Rows are one point carried round by a steady rotation, each followed by how many steps it has turned.
The counts run from 0 to 379.
[ -2 -16  26   6 -12   1 -27  -3   1  12 -31 -24  -7  -2  10  22 -15  29
  18  20 -15  -8   7  -1   1  14  15  -3   3  -6  49  20   2 -12  31 -27
 -12 -24 -27   0 -18  18   8 -41 -38   0   7   4   4  -9   0 -26 -14   1
 -11  19   7  34 -22  12 -13 -18  -4  13 -27   2  20   0   8 -11  -5  24
 -14   0  26  16  32   2   0  10  49 -10   9  24  -2   8  -8] | 149
[-16  -5 -11  -7 -19 -14  -5  20 -15  10  10 -31 -24  25   0  33 -23  21
  25  34 -28 -13  24  13 -16  15   0 -18   2  -4  22   5 -14 -10  16 -43
 -33 -12 -19   9 -16  44  -1  -9 -20  26 -27 -14  15  10  -7  -3 -22   7
 -16  13   0   7 -12 -10   4 -43   9  20   2  -1   4   8  12 -23 -27   2
 -10  -8  11  26   8  11   4  11  37   2  15   4 -24  10   4] | 208
[-12 -19  18  -3  -9  -5 -14  -2  -6   2 -20 -16  -1  14  11  25 -13  14
  44  20  -8 -17  19   9 -10  19  13   5   0  -8  40  -5  -6   8   7 -30
 -15 -28 -19   9  -1  29  12 -46 -17  -2  11  10  10  -7   6 -13 -18 -17
  -7  30   6  29 -28  15 -21 -18   4   5 -22 -26  29  13   7 -22 -17  32
   3  -1  23  23  25   7   3  11  43 -14   9  22  -7  11 -14] | 20
[ -9 -17   4   3  -8 -12 -31  10 -10  17 -25 -40 -21   9   7  15 -14  16
   9   0 -12  -5  15   0  -2  22  19  -5  -7  -3  46   8  -6 -19  43 -31
 -28 -15  -9  10 -26  36  15 -36 -35   7   1  -9  -3   3   2 -14  -1   5
  -7   9  13  22  -9  12 -18 -32   1  18   0   6  16   4  22 -10  -1  12
 -11   2  19  14  42  -5   2  17  41 -13  17  20 -16  22  -7] | 318
[ -3   6  -2 -16 -17   0 -10   5  -7 -11 -32 -39 -21  -4   0  20 -23  18
  19  19  -9   4  28   3   0   6  27   7  -2 -22  49  13   6   9  32 -47
  -6 -27  -5  -6  -1  11  26 -27 -43  15  -7  25  15  -3  23  -7   3 -17
 -17   5   2  19  -5  -6   0 -22   7   4   9 -10   3   3  17 -12 -12   2
   0   6  12  27  40   8   2 -11  33 -16  16  20 -11  19   3] | 99
[-15   1  -9 -24 -12   0 -12  12 -26  -1 -20 -49 -24   4  -7  28 -23  18
  34   4  -1 -12  26  -3   0  13  17  11  -3 -17  42   3   7   4  34 -42
 -18 -14  -1   1 -10  16  23 -26 -39  19  -7  -2  12  -4  30  -9  -2  -9
 -25  12  -1  22  -1 -16   4 -30  11   6   7   3   2  -1  12  -5  -9  -5
  -1   6  13  20  49  -1   4  -7  39 -11   0   5  -5  17  -4] | 98
[  0  -4  -3  -5 -43 -11 -27  20  -6   3 -15 -42 -10   2   0  12   8  23
  21   8 -18  -9  29   5  -8   8  16 -14 -11 -14  53   3   1  -9  15 -51
 -17 -16  -7   5  -2  35  22 -19 -35  22   2  12  -5  -2   1  -4  -5  -3
 -10   5   8  14  -7 -17 -14 -30  -5  17   6 -12  11  10  19 -20  -7  -1
  -6  -8  22  27  17  17   4  -1  38  -5  22  17 -33  18  -1] | 74
[  0 -24  -5   3  -7 -21  -1  10  -7  11   3 -44 -22  18  19  30 -17  13
   2  11 -18 -13  28  16   1  23  13   3   7 -12  47   6 -11 -16  45 -28
  -4 -17  -8  -5 -16  44   9 -13 -15  16 -15 -17  22  22   2  -7 -11  10
 -12  10  17  17  -8  17  -1 -39  12  19  -6 -13  23  11  16 -14 -14   0
 -16  12   7  14  25   3  -3  11  30   2  34  14  -8  29  -6] | 105
[ -9  -8  -1 -33   6  -1 -21  10 -20  11 -12 -31 -22  38   6  28 -37  15
   2  -3  -1   1  33   1   3  18  29   2 -12 -14  40  11   9  -4  49 -19
 -20 -47 -11   5 -27  35  -3 -13 -21   9 -12 -13   7  -4  -2  -1  10  -2
 -19  10   2  16   6  16   5 -25  15  -1   1   0   1   4  26  -5  -9  11
  -4  -2   5   2  42  -3   4   8  36 -19  17   9  10  28 -17] | 316
[-13  -6 -10 -35 -14 -10   5  22 -21   8  22 -37 -17  38   1  40 -30  18
  29  23  -7 -17  28  17  -6  15   7 -10  -6 -12  24  -4   1   5  24 -26
 -18 -32  -8  10  -6  45  -8  -2  -7  22 -29 -10  26  12  -8   1 -16  -3
 -24  19   2  -1  -7   0   6 -36  20  10  -8 -25  -4   9  23 -13 -38   0
   1   3   7  16  15   5  11  10  21  -4  19   4   3  13  -8] | 222
[  7  -7  16 -58 -29  -1 -13  12  -4   3   9 -36  -9  15   6  40  -7  35
  22  11  -3 -12  23  10   9   6  15  -8   2 -13  40   8  15  14  31 -25
  -5 -36 -15  -6  -4  35 -17   8  -8  22 -16 -12  39 -10  -6  -4 -18   3
 -26  25  -1  15  -1   0  15 -18  -6   5 -15 -14  -7  10  20  -8 -29   2
 -16   4  16  20  11   1   2  -1  35   5  12  -2   3  23  -4] | 262
[-19 -10  -1 -14  13  -6   1  -1 -19  12 -22 -29 -23  24   9  31 -45  14
  10  16  -2  -5  15   1  -1  21  30   3   1  -9  37  13   1   0  51 -23
 -25 -31 -11   2 -25  17  12 -34 -39   9 -13   0  16   1  13 -17   1   0
 -17  18   1  20  -6  13   3 -29  16   4  -6   1   2   0  18  -9 -13   5
   1   5   8   8  47  -7  -1  10  29 -17  10  16  16  21  -6] | 343
[-14 -12  -9  14 -20 -17  -6  16 -10   9   1 -24 -14  27  11  22 -26   4
  20  33 -31 -10  27  20 -17  18   4 -12   2  -5  27   1 -19 -13   9 -42
 -24 -23 -17  12  -8  43  12 -19 -18  16 -15  -5   8  17 -11  -5 -14  -4
  -7  15   9   9 -20   4  -9 -40  11  23  -4 -17  17   8  17 -28 -17  13
  -2  -3  10  22   7  19   3   6  38  -9  34  17 -29   9  -3] | 207
[-16 -21  -3  -6  -8 -16 -10  23 -18  24   7 -54 -18  29  10  30 -25  15
   8   9  -7 -13  15  14  11  14   5  -9  -8  -5  41   4  -7 -19  49 -20
 -15 -24 -17  10 -25  40  -4 -11 -21  16 -28 -23   9  11 -15  -8 -12   9
 -11   9  12  13 -15  15  -1 -32  15  22 -16 -15  10   1  27 -11 -30  -2
 -16   9   5  12  23  -9   3  14  23   1  21   2   9  15  -9] | 341
[ -1 -15   3 -20 -31  -9 -28  17  -3  17 -18 -49 -12  -1   5  21   4  28
  11  -2  -5 -12  13  -3  13   9  24 -13 -19 -13  49   7  -1  -8  39 -32
 -26 -13   4  10 -12  39  12 -25 -41  15  -3   7   8  -1   2 -16  -4   1
  -9   9  20  12  -3  -5 -17 -24  -7  12   7  -4   3   8  30  -8 -13  -9
 -10  -4  17  22  32 -15   3  13  29  -3  20  18 -20  21   4] | 83
[ 16  -1   6  -9 -31  -1 -17  17  11   7 -15 -31 -16  21  18  18 -16  20
 -15  19 -21   3  27  12   9   9  27 -17 -11 -17  50  22   8 -17  33 -33
  -1 -47 -18  -4 -21  44   8   2 -27  17 -15   7   5   7 -19  -2   0   2
  -4   1  10   7  -3   8   3 -29   4  23  -1  -7   5   8  28 -20 -15   7
 -11  -3   4  15  11  12   4  -3  32  -4  51  16 -17  22  -5] | 313
[-18 -20  11   7 -10  -5 -22  11 -18  17 -23 -22  -8  27   2  12 -19  15
  28   9  -9  -7  15  -1  -6  15  12  -7 -21  -4  42  -2  -7  -9  22 -24
 -35 -35 -14  27 -13  36   7 -45 -30   0   3   3 -17  -4 -10  -7  -5 -15
   0  18   8  18 -24  10 -31 -25   7  18 -11 -14  17   9  16 -22 -11  21
   1 -10  17  13  28   6  11  11  36 -23  18  19 -11   9 -11] | 189
[ -2  -1  -2 -34 -30 -16   1  14  -6   3  13 -35 -19  13   2  37 -21  32
  29  33 -15 -18  20  11  -4  12   6  -9   6  -5  26   6  -3   6  26 -47
 -19 -15 -10  -2  -8  41  -5   2 -16  29 -28 -10  36   4  -2 -11 -25   5
 -22  22   1   8  -5 -13  14 -38  -3   8  -3  -8  -6  10  16 -11 -35  -7
  -9   1  15  27   7   2   4  11  25  10  11   6 -16  12   5] | 235
[-16  -1  11 -40  -6  -2  -3  -3 -13   7 -12 -21 -14   7  -3  35 -32  28
  45  31   4 -13   8  -8  -3  15  18  -2   6  -8  29   6   5  20  27 -31
 -29 -22 -10   3  -9  17  -3 -39 -32  11  -6   5  28 -17  12 -20 -17  -8
 -26  32  -7  26 -12  -5   3 -19   3   0 -18  -5  -1   5   9 -12 -25   9
   1   0  22  24  34  -8   9  11  35 -11 -11  10   7   8   3] | 5
[ -2   8   3 -11 -21   9 -13  14 -12  -3 -33 -36 -18  14  -1   9 -24  16
   6  17 -10   5  25   1   1   5  24  -2 -22 -21  54  14  16   2  27 -41
  -9 -42  -7   4  -8  14  21 -21 -56  16  -5  25 -10  -8   8  -3   8 -18
 -15   2  -3  21  -3 -10  -1 -20   5  13   2 -11  -5  -4  26 -13  -3   4
   3  -4  11  14  33  15  12 -16  35 -22  21  19 -14  12  -1] | 321
[-13 -14  12 -28   2   4 -12  -1 -10   7 -14  -9  -1  26   4  28 -25  18
  45  12  -1  -9  24   1  -2  15  21   7  -5 -13  39  -3   8  21  15 -23
 -17 -44 -16  12  -1  23   2 -41 -17   0   6   9  16 -12   7 -12 -10 -23
 -18  31  -3  25 -16  15 -13 -11   8  -4 -21 -29  19   6  14 -16 -23  27
  10  -4  18  16  33   0   9  10  36 -24   1  14  10  13 -15] | 19
[ -6  -3  -5 -19 -24 -13 -19  23 -14  17  -8 -48 -27  11   3  31 -21  28
  -3  16 -12  -4  12   3   6  15   7 -18  -5  -6  33  16   3 -23  52 -29
 -25 -16 -11   1 -30  35  -1  -3 -37  22 -27 -11   7   6  -7 -14 -11  17
 -21  10   9  13   7  -5   9 -34   5  18   0  15  -6   2  26  -6 -14  -8
 -26  -1  14  10  22 -10   2  14  30   0  15   7  -7  19   6] | 328
[ -7 -14   9 -14 -36  -1 -12  19 -18   5  -5 -45   2   8  -7  24  -3  21
  48  26 -10 -25   9  11   8   3  -4 -11 -13 -10  48  -7   1   9  11 -41
 -12 -27 -20  12   5  23   3 -21 -30  18  -8  11   2 -13  -8 -13 -24 -18
 -14  22  -1  23 -25 -13 -11 -15  -6  24 -29 -36  15   3  11 -18 -29   7
  -5   3  23  30   9   6  14   0  30  -5   3   9  -1  -4  -4] | 8
[  7 -12  23  -1 -22 -11 -19  -2  13  15 -14 -15 -17  10  17  31 -22  31
   1  34 -20  -9   7   8  -6  19  14 -20  13  -3  39  26   1 -21  32 -24
 -14 -29 -31  -4 -23  37  -6 -17 -21  10 -10  -6  14   2 -19 -20 -18  17
  -8  18   5  27 -12  12   1 -24  -9  20 -21   4  11   8  14 -15 -15  20
 -20  -5  21  15  15   3   0  15  43   0  21  17 -10  15  -6] | 158
[  6 -12  -8  -3 -42  -4 -14  30 -12   0  -4 -59 -13   5   0  16   1  17
  16  15 -17  -9  26  14  10   6   1  -6 -16 -18  58  -1   1  -8  24 -46
   3 -21  -9  -3  -1  30  15  -7 -33  26 -17   6  -2   1  -1  -8  -9 -10
  -9   2   9  13  -9 -15  -1 -20   3  22  -8 -26  16   1  18 -11 -20  -8
  -9  11  12  25  18  11   9 -10  24  -1  28   6 -12   9   2] | 101
[-16 -12  -2  -6  -2  -7  -8   4 -16   9 -16 -22  -8  24  10  20 -33   8
  35  16  -7  -9  24   2 -11  17  23   5 -12  -8  34  -6 -10   4  18 -30
 -29 -29  -1  18   0  34  20 -47 -30   1  -4  17  10   5  10 -15  -2 -17
  -6  22  10  10 -26   8 -22 -28  18   2  -1 -22  18   9  21 -28 -20  13
   9  -5  16  19  35   2   4  12  31 -28  17  25 -11  16  -5] | 215
[ -2 -24  18 -14  -5  -6 -31   5  -2  11 -22 -23  -7  15  20  26  -3  22
   6 -12  -7 -10  28   6   2  18  24   0  -7 -20  50   8  -1  -7  35 -18
 -15 -38 -12  11 -15  46   2 -27 -14   1  13 -14   6   3  -6  -7  -1   3
  -6  20  15  20 -10  26 -22 -20   6   7  -8  -4  20  11  16 -13  -5  28
 -10   1  18   9  35  -3   2  16  44 -13  22  17 -10  27 -22] | 291
[  2 -15  14  10 -10  -4   0   4 -14  -4 -11 -22  -5  25  11  19 -28   6
  31  37 -19 -11  24  17  -3  10   3   4   2 -13  48   5  -7   2  10 -29
   2 -44 -27   3   3  23   9 -28 -21   9 -11  19   4   2  -5  -6 -11 -20
  -7  20  -2  25 -29   5  -5 -15  13  16 -30 -44  29  -3   8 -22 -19  26
   4   7  16  22  15  21   4  -6  31 -15  28  14   7   3 -16] | 375
[  1 -19  12   9 -23  -3 -20  19 -15   9  -6 -35  -4  22   6  22 -12  10
  24  21 -25 -14  25  18   2  11 -11  -8  -3 -16  50  12  -1 -10  13 -31
   8 -42 -36   5 -10  36  -2 -11 -18  17  -9 -10 -12  -2 -19  -1 -17  -2
  -9  12  -2  29 -23   6   1 -16   4  28 -33 -29  27  -1   4 -18 -13  21
 -16   3  16  20  13  23   8  -4  40  -6  26   3  -2   2 -17] | 154
[ -1  -3  -1 -21 -37   2 -31  31 -19   2 -10 -48 -15  18  -8  18   2  20
  18  -1 -12 -14  38  13   9   5   1 -11 -16 -20  54   7  14  -3  15 -40
  -1 -38 -27   9  -3  31  -4   9 -23  25  -6  -8 -14  -8  -6   7   1 -11
 -19  -2  -4  14  -2 -12   3 -17  -2  19  -6 -18  11   3  18  -8 -10  12
 -11  -2  10  18  20  24  17 -18  44  -9  24  -3  -7  15  -9] | 297
[-11 -27   9  11  -4  -6  -6   8 -20  19 -13 -45  -2  16  10  21 -24   8
  29  13  -1 -11   8   6  13  16   2   4 -12  -7  53  -5 -11  -8  37 -22
 -10 -30 -13  10 -13  27   7 -39 -34   4 -13  11  -5  -1  -1 -23  -9 -11
 -10  18   9  26 -29  11 -21 -19   7  21 -31 -32  27  -6  13 -15 -18   7
  -6  12  18  18  32  -9   5  15  27 -12  15  15  17  11  -8] | 358
